[[134, 111, 132, 133, 131, 126, 112, 134, 135, 112, 137, 131],
 [131, 123, 127, 128, 126, 122, 123, 127, 129, 120, 126, 128],
 [120, 121, 125, 125, 120, 123, 125, 123, 124, 132, 125, 121],
 [127, 112, 121, 120, 129, 129, 115, 121, 131, 115, 117, 116],
 [124, 118, 124, 126, 125, 133, 118, 125, 130, 122, 122, 152],
 [129, 131, 129, 131, 131, 130, 131, 131, 135, 127, 129, 125],
 [125, 139, 122, 119, 125, 126, 137, 119, 117, 131, 119, 137],
 [124, 134, 124, 121, 123, 115, 132, 121, 129, 126, 120, 129]]
Indices start at 1.
The entry in row 1 and column 1? 134
The bottom-right entry is 129
The entry in row 1 and column 2 -> 111
The entry directly above the largest entry? 116
The entry in row 1 and column 3 -> 132
The entry at row 3, column 1: 120
The entry in row 2 and column 1? 131
The bottom-left entry? 124
The maximum? 152
The entry in row 2 and column 3 -> 127
The entry in the top-right corner -> 131
The entry in row 3 and column 3 -> 125
The entry directly below the largest entry? 125
The entry directly below the smallest entry? 123

137,134,141,131,132,136
132,150,147,150,145,151
113,122,157,117,133,150
137,125,120,120,123,135
122,129,120,130,127,112
125,145,134,135,124,119
127,129,104,143,138,112
128,130,127,122,131,108
125,132,134,132,119,131
Report the entry directly above 104.
Answer: 134
The entry just right of 157 is 117
Report the top entry of the column that holds the smallest entry.
Answer: 141
The first entry in the row that holds the smallest entry is 127
The third-last entry, reading row by row is 132
The entry just right of 133 is 150
The 4th entry from the end, reading row by row -> 134
The entry just left of the largest entry: 122
The entry just left of 138: 143
Report the top-left entry.
Answer: 137
Report the smallest entry in the first column.
Answer: 113
Report the entry just left of the smallest entry.
Answer: 129
The last entry, reading row by row: 131
The fourth entry, reading row by row -> 131
Report the entry directly above 124.
Answer: 127
Report the 2nd entry on the main diagonal.
Answer: 150

B =
[[113 146 122 140 110 114 118 139 127 132 138 125 114 114 141 127]
 [115 122 121 124 129 133 124 140 150 157 148 136 116 111 126 131]
 [123 141 111 136 132 121 147 129 141 118 142 142 149 147 140 120]]
Counting starts at 1.
What is the entry in the top-left corner?
A: 113
What is the entry in row 2 and column 2?
A: 122
The top entry of the column that holds the smallest entry is 110
What is the entry in row 1 and column 2?
A: 146
What is the top-right entry?
A: 127
What is the entry in row 2 and column 1?
A: 115
What is the entry in row 2 and column 3?
A: 121
What is the bottom-left entry?
A: 123
The entry in the bottom-right corner is 120
What is the bottom entry of the column that holds the largest entry?
A: 118
The entry just right of the largest entry: 148
The entry just right of 110 is 114
The largest entry: 157
What is the entry at row 3, column 2?
A: 141
The entry directly below 116: 149
What is the top entry of the column that holds the largest entry?
A: 132

arr =
[[126 118 148 143]
 [126 129 122 131]
 [127 145 125 132]
 [115 152 128 125]
 [135 143 127 124]
 [140 121 122 132]
 [110 124 134 131]
 [125 127 126 127]
 [138 113 132 128]
 [117 143 124 120]
 [111 120 123 146]
 [111 147 115 111]
 [118 126 125 142]]
Rows and columns are numbered from 1.
Give the entry directly above 147.
120
Give the bottom entry of the column that holds the largest entry.
126
Give the bottom-left entry.
118
Give the entry in the top-right corner.
143
Give the entry in row 3 and column 1.
127
Give the entry at row 1, column 3.
148
The entry at row 1, column 2 is 118
The entry in the bottom-right corner -> 142
Give the entry in row 2 and column 2.
129
Give the entry just right of the largest entry.
128
Give the entry in row 2 and column 1.
126
The entry directly below the smallest entry -> 125
Give the entry in row 1 and column 1.
126
The entry directly below 117 is 111
The entry at row 3, column 2 is 145
Give the entry just right of 147.
115
The entry directly above 121 -> 143
The entry at row 2, column 3: 122
Give the entry at row 3, column 3.
125
Give the entry directly above 123.
124
